In the data rows, the value 128 means zero.
Some points, one per row:
[114 206 108 114 201 113 110 204 109 185 109 203 186 110 104 111 108 107
 110 230 108 108 108 114]
[217 112 103 110 114 115 112 104 108 107 111 110 108 230 112 224 113 254
 236 113 247 109 198 115]
[115 148 111 190 182 116 108 108 157 106 113 112 107 179 107 189 110 113
 161 110 111 104 116 112]
[115 137 110 166 204 113 109 112 144 107 111 114 191 152 106 113 109 110
 112 115 106 104 144 111]
[187 111 189 109 110 113 172 185 112 199 111 107 108 110 108 109 109 113
 180 184 106 108 112 115]
[113 197 113 112 111 188 164 111 109 113 168 167 106 112 110 112 215 108
 107 110 106 175 105 112]
[111 225 110 110 143 180 109 109 112 133 141 110 110 113 105 112 188 107
 112 116 103 138 107 115]
[112 159 112 139 182 155 114 106 145 112 108 110 152 109 108 111 160 112
 110 107 106 110 115 109]
[153 108 131 174 134 115 109 113 108 153 112 116 108 113 177 112 111 182
 108 113 106 106 112 118]
[115 109 107 113 108 114 109 113 186 108 111 112 108 191 104 178 107 217
 173 115 209 114 192 114]
[116 111 206 116 111 229 198 111 110 114 221 108 110 113 108 255 107 116
 255 115 107 193 112 111]
[115 198 106 138 117 114 155 109 111 113 156 115 109 112 107 109 197 114
 112 114 102 155 110 188]
[159 107 107 109 107 115 145 112 115 111 145 138 109 110 115 132 106 109
 108 113 110 141 109 183]
17 more points follow, each with its number after it:
[115 108 111 111 109 118 163 146 108 112 168 173 113 111 109 111 152 106
 112 116 106 169 108 213] 0
[112 108 156 200 158 109 111 112 109 108 106 111 105 165 107 212 111 110
 188 110 105 107 112 171] 1
[166 110 145 109 108 112 155 163 109 117 182 156 107 112 111 110 109 112
 108 115 105 141 108 118] 2
[115 146 166 111 107 117 162 109 106 187 132 109 109 110 108 112 111 138
 109 110 112 141 107 111] 3
[111 110 112 135 112 110 113 167 140 111 106 111 106 132 137 111 115 110
 112 115 165 112 148 116] 4
[114 109 110 172 112 111 147 154 107 114 107 123 145 111 164 106 104 115
 111 111 112 107 111 217] 5
[115 110 111 107 113 118 113 156 112 164 111 241 248 112 109 111 188 113
 110 202 109 163 114 108] 6
[114 159 109 147 161 158 111 112 155 110 130 112 109 111 111 109 142 109
 112 113 107 104 109 109] 7
[111 111 110 161 155 114 108 109 188 137 108 113 105 106 165 107 112 110
 115 114 163 109 164 113] 8
[110 111 105 111 107 114 140 152 112 146 107 167 162 110 143 110 154 112
 113 114 108 106 111 110] 9
[114 110 106 157 109 117 112 113 226 107 111 109 108 184 175 157 112 112
 114 114 240 110 255 114] 10
[116 109 109 199 136 115 111 111 111 111 110 110 110 219 133 185 108 115
 113 108 151 107 247 111] 11
[157 115 109 106 109 109 104 109 110 116 152 184 138 110 110 109 149 114
 111 195 107 149 108 114] 12
[232 111 161 107 101 115 105 109 106 112 166 110 108 113 106 166 106 109
 192 116 164 110 105 177] 13
[112 135 110 175 206 154 108 111 190 110 111 111 113 114 108 158 116 108
 139 115 107 111 110 113] 14
[108 115 159 107 113 168 111 159 143 150 139 113 109 111 107 114 111 113
 110 114 146 109 109 113] 15
[181 112 162 110 110 116 168 112 114 196 163 117 108 110 107 107 110 109
 108 188 107 182 112 110] 16
Which three of these numbered points are nearest to each point below, looking only along the 5 directions in which the first points spread most? Their numbers follow each, nearest first.
[113 107 115 112 107 128 112 109 111 114 130 132 140 109 173 110 141 118
 110 113 106 107 110 173] > 5 3 9
[113 128 108 111 111 156 109 109 133 110 112 116 161 110 122 106 164 111
 109 110 111 105 127 111] > 7 9 15
[241 110 194 112 110 112 112 179 109 110 107 113 107 110 111 204 113 202
 226 114 191 110 113 104] > 13 4 15
[113 109 106 112 113 117 106 108 210 109 113 111 104 183 161 157 114 175
 108 115 223 110 219 114] > 10 11 4
[111 114 111 208 201 221 113 112 245 108 108 110 113 155 106 155 107 108
 112 112 183 108 104 110] > 14 1 11
[112 111 230 111 110 113 254 110 106 250 222 110 109 114 108 112 213 114
 114 113 105 227 112 195] > 0 16 2
[118 118 107 169 189 115 111 113 109 114 110 104 166 109 235 111 111 144
 108 111 105 112 124 114] > 8 5 4
[115 178 110 110 107 114 167 208 110 108 108 238 107 110 112 110 197 111
 115 115 108 173 112 168] > 12 0 9
[111 109 166 110 111 158 111 204 154 109 112 107 112 108 109 113 108 113
 155 158 180 112 115 110] > 15 3 12
